Small tables with named rows and columns. After each table, cells are looked up by row and column.

kulo =
	zat	zek	zalel	tekise	sugere	mak	lep	lum	dit
rirav	1.812	1.740	1.672	3.096	2.110	2.170	0.147	2.623	4.466
belafat	2.909	5.355	5.122	2.477	2.847	2.842	6.280	2.691	1.598
fusasen	5.760	2.500	2.656	5.029	5.402	5.659	2.106	5.231	4.504
kuz	4.805	6.048	5.673	5.734	5.321	4.612	4.671	5.146	9.179
zus	5.095	3.358	3.492	5.181	4.996	4.980	2.750	5.271	6.918
puvopu	3.696	0.481	0.723	3.568	3.377	3.668	0.171	3.166	2.375
bosik	2.989	6.525	6.435	4.063	3.900	3.129	6.434	3.922	7.490
rap	3.274	6.571	6.241	4.522	4.358	3.382	6.420	4.229	8.081
pevid	3.331	5.759	5.746	2.634	3.248	3.382	6.723	3.088	1.822

zek of zus: 3.358
zek of puvopu: 0.481
mak of rap: 3.382
lep of belafat: 6.280
lum of rap: 4.229
lep of bosik: 6.434
zat of kuz: 4.805
dit of bosik: 7.490
zalel of kuz: 5.673
sugere of kuz: 5.321
zat of zus: 5.095
zek of kuz: 6.048
sugere of fusasen: 5.402
dit of fusasen: 4.504
mak of kuz: 4.612
zat of fusasen: 5.760

bugi.csv
,nub,semata,leti,guro,miz,savik
nezalum,187,74,96,210,133,201
semeta,53,187,206,100,188,73
zazu,138,99,119,184,165,168
pur,61,139,163,146,215,120

zazu, semata: 99
nezalum, nub: 187
semeta, savik: 73
pur, nub: 61
semeta, guro: 100
semeta, nub: 53
pur, miz: 215
nezalum, savik: 201
zazu, guro: 184
nezalum, guro: 210
nezalum, semata: 74
semeta, semata: 187
pur, leti: 163
zazu, leti: 119
nezalum, miz: 133
nezalum, leti: 96
zazu, nub: 138
pur, savik: 120
zazu, miz: 165
Row with the largest semata: semeta

peminit:
	gav	sagaz	tise	nuzam	rubise	lar	zul	meguni	kufe
motof	5.2	6.8	5.0	4.1	4.7	3.7	4.4	6.6	3.0
bobigop	3.8	2.2	4.1	5.0	3.6	6.4	5.2	2.9	6.6
zar	5.6	5.0	2.8	3.7	4.1	2.7	5.5	5.1	2.5
basu	5.6	4.6	5.7	6.5	6.0	5.0	5.3	4.8	4.1
velev	3.2	2.3	6.1	7.6	5.8	7.4	3.6	3.7	5.2
vek	5.5	3.1	6.3	4.8	5.4	6.3	5.1	4.2	6.4
mekapep	6.3	5.0	4.1	3.4	2.9	5.1	5.8	6.8	4.8
dav	4.9	6.3	6.6	3.9	6.1	5.6	6.5	5.6	5.4
dalo	4.6	7.2	5.9	5.0	5.8	5.0	6.5	5.7	6.7
medezem	4.0	4.7	6.2	7.4	6.7	9.2	4.1	4.3	7.2
gon	5.0	5.1	4.0	6.5	4.7	3.3	4.9	5.2	3.1
sodef	3.8	2.4	3.1	5.1	4.7	7.0	4.4	2.7	6.4
ver	5.3	4.0	2.7	4.7	6.5	3.9	3.9	5.3	3.5

rubise of mekapep: 2.9
gav of medezem: 4.0
meguni of basu: 4.8
kufe of motof: 3.0
gav of ver: 5.3
kufe of basu: 4.1
kufe of sodef: 6.4
nuzam of mekapep: 3.4
rubise of bobigop: 3.6
tise of velev: 6.1

Table fad
	kadugod	nofadon	tigini	zomoze	lazov	gubotig	vagag	tukel	vivinak	bek
zazomo	34.102	22.103	42.535	37.841	50.268	36.451	30.925	42.190	36.683	59.316
moteb	27.438	71.664	16.091	28.589	77.774	55.769	64.378	75.131	31.081	50.824
rizan	21.787	24.557	31.169	30.388	47.219	24.637	40.455	26.052	26.831	74.508
fom	30.579	3.697	32.977	21.412	55.474	29.184	54.374	30.298	39.769	73.988
fadu	26.157	17.171	33.874	26.876	67.257	31.445	47.857	31.820	53.858	60.732
tezas	47.226	5.126	29.686	44.166	46.115	41.733	48.116	34.009	42.101	64.695
nivi	51.769	0.294	45.451	23.901	71.004	57.586	57.366	77.628	39.977	67.721
vol	46.924	8.121	29.016	47.435	41.928	37.644	49.298	19.539	53.476	52.887

vagag of rizan = 40.455
kadugod of fom = 30.579
gubotig of vol = 37.644
lazov of rizan = 47.219
tigini of fom = 32.977
zomoze of moteb = 28.589
kadugod of vol = 46.924
tigini of rizan = 31.169
tukel of zazomo = 42.190
zomoze of tezas = 44.166
Row with the largest lazov: moteb

zilu
        lamu    per  feruk  sobaz  milaloz   pupo    lup
bolu   43797  40613  54347  60160    12206  41852  33941
daket  38134  47775  32723  65523    16685  44007  34772
kazus  51287  53084  54441  49538    30994  60776  34196
ded    32585  66102  33643  83434    47940  62131  25336

daket, lup -> 34772
daket, pupo -> 44007
kazus, lamu -> 51287
bolu, feruk -> 54347
kazus, milaloz -> 30994
bolu, milaloz -> 12206
ded, sobaz -> 83434
ded, lamu -> 32585
ded, lup -> 25336
kazus, feruk -> 54441
daket, lamu -> 38134

Table fike
,bulipif,kubav,rapa,kib,latemab,numev
demorek,-0.422,-0.833,0.202,-0.317,-0.864,-0.989
roz,0.135,0.086,0.147,0.152,0.097,0.249
darura,-0.126,-0.252,0.558,0.000,0.817,-0.481
tas,-0.096,-0.065,0.414,-0.337,0.752,-0.435
fet,-0.139,-0.170,0.509,-0.257,0.834,-0.502
ziseris,-0.110,-0.408,0.657,0.411,0.821,-0.438

kubav of roz: 0.086
latemab of fet: 0.834
numev of demorek: -0.989
rapa of roz: 0.147
bulipif of ziseris: -0.110
latemab of tas: 0.752
kubav of demorek: -0.833
bulipif of fet: -0.139

moko =
,tope,zunufel,guk
zer,21.237,47.527,43.896
gokibet,50.866,35.891,53.479
luvife,62.386,54.895,32.450
duzepig,25.037,30.444,60.071
vov,11.400,79.293,13.744
nin,27.873,48.733,42.049

vov, tope -> 11.400
duzepig, tope -> 25.037
zer, zunufel -> 47.527
luvife, tope -> 62.386
gokibet, tope -> 50.866
duzepig, zunufel -> 30.444
nin, guk -> 42.049
luvife, zunufel -> 54.895
zer, tope -> 21.237
nin, zunufel -> 48.733
gokibet, zunufel -> 35.891
duzepig, guk -> 60.071
vov, zunufel -> 79.293
luvife, guk -> 32.450
vov, guk -> 13.744
nin, tope -> 27.873
Which row has the largest tope? luvife

vuveza =
        veze   tig
los     8100  8171
gosig   8306  8222
paz     6258  6018
sib     2389  2510
ziv     3202  3277
vesa    8042  8157
gokeke  6576  6661
nep     1936  2396
monasu  5363  5793
liv     4112  4351

tig of sib = 2510
tig of gokeke = 6661
tig of gosig = 8222
veze of monasu = 5363
veze of gokeke = 6576
tig of los = 8171
tig of monasu = 5793
tig of vesa = 8157
veze of paz = 6258
tig of paz = 6018
veze of los = 8100
tig of ziv = 3277
veze of nep = 1936
tig of nep = 2396
veze of ziv = 3202
veze of gosig = 8306
veze of vesa = 8042

geva =
,laza,pizaf,magakaz,mak,varef,nog,zorag,ruzodi,lamom
dep,4805,4298,4008,5443,5342,4622,4092,5086,4346
nelidob,4334,4484,4325,5749,4993,4933,4079,4821,3699
zed,3817,5527,5384,5970,5589,5046,4125,3539,4868
tepu,4418,5123,5650,4899,4576,3121,7617,2058,6525
pefiz,4917,5147,5528,4678,4075,4838,6418,4510,4952

nog of zed: 5046
laza of dep: 4805
nog of nelidob: 4933
magakaz of zed: 5384
varef of tepu: 4576
laza of tepu: 4418
lamom of zed: 4868
nog of dep: 4622
lamom of tepu: 6525
laza of zed: 3817
magakaz of dep: 4008
mak of pefiz: 4678
lamom of pefiz: 4952
zorag of zed: 4125
lamom of nelidob: 3699
magakaz of pefiz: 5528
pizaf of dep: 4298
varef of pefiz: 4075

mepo.csv
,bul,ful,nusafe,vobuf,ruso,luv,pegor,lolu,tago,vov
sila,60,75,77,93,105,108,82,86,122,115
topada,154,150,134,138,106,130,145,129,96,108
tor,186,197,157,194,129,192,166,143,130,127
dorodi,168,153,142,164,118,130,145,135,117,104
nizafi,64,59,81,33,74,45,92,86,48,91
pubizat,146,149,131,162,134,158,117,125,150,117

tago of nizafi = 48
vov of topada = 108
vov of nizafi = 91
pegor of nizafi = 92
pegor of sila = 82
nusafe of nizafi = 81
tago of tor = 130
pegor of topada = 145
ruso of tor = 129
nusafe of sila = 77
vobuf of dorodi = 164
vov of tor = 127
ful of dorodi = 153
lolu of sila = 86
luv of tor = 192
lolu of nizafi = 86
nusafe of pubizat = 131
vobuf of pubizat = 162
lolu of topada = 129

nesigef:
columns: sipimi, gogub, dotoko
legod: [203, 188, 85]
fisod: [67, 129, 200]
fip: [205, 181, 86]
sufeb: [195, 198, 69]
maf: [96, 213, 150]
fak: [101, 210, 146]
bom: [200, 196, 72]
pugaz: [194, 167, 74]
mem: [75, 94, 201]
fur: [143, 25, 188]
tolugi: [68, 100, 196]
voz: [63, 101, 210]

What is the sipimi of fisod in nesigef?
67
What is the sipimi of pugaz in nesigef?
194
What is the gogub of fur in nesigef?
25
What is the gogub of fisod in nesigef?
129
What is the sipimi of mem in nesigef?
75
What is the dotoko of fak in nesigef?
146
What is the gogub of bom in nesigef?
196
What is the gogub of mem in nesigef?
94
What is the dotoko of maf in nesigef?
150
What is the dotoko of fisod in nesigef?
200
What is the sipimi of sufeb in nesigef?
195
What is the sipimi of fak in nesigef?
101
What is the sipimi of fur in nesigef?
143
What is the gogub of maf in nesigef?
213

Table sepom
,zat,ror
lufur,3.36,6.51
muz,4.36,1.24
ramazuv,4.76,1.69
gom,3.16,4.95
sez,2.77,6.69
mavota,2.87,6.45
rap,7.99,3.93
debabo,5.06,6.56
tav,8.38,4.31
gonevi,8.36,4.06
zep,8.19,3.80
vigur,6.30,8.59

What is the ror of tav in sepom?
4.31
What is the ror of vigur in sepom?
8.59
What is the zat of vigur in sepom?
6.30
What is the zat of zep in sepom?
8.19
What is the ror of gom in sepom?
4.95
What is the zat of tav in sepom?
8.38
What is the zat of muz in sepom?
4.36
What is the zat of mavota in sepom?
2.87
What is the ror of debabo in sepom?
6.56
What is the ror of gonevi in sepom?
4.06
What is the zat of lufur in sepom?
3.36
What is the zat of debabo in sepom?
5.06

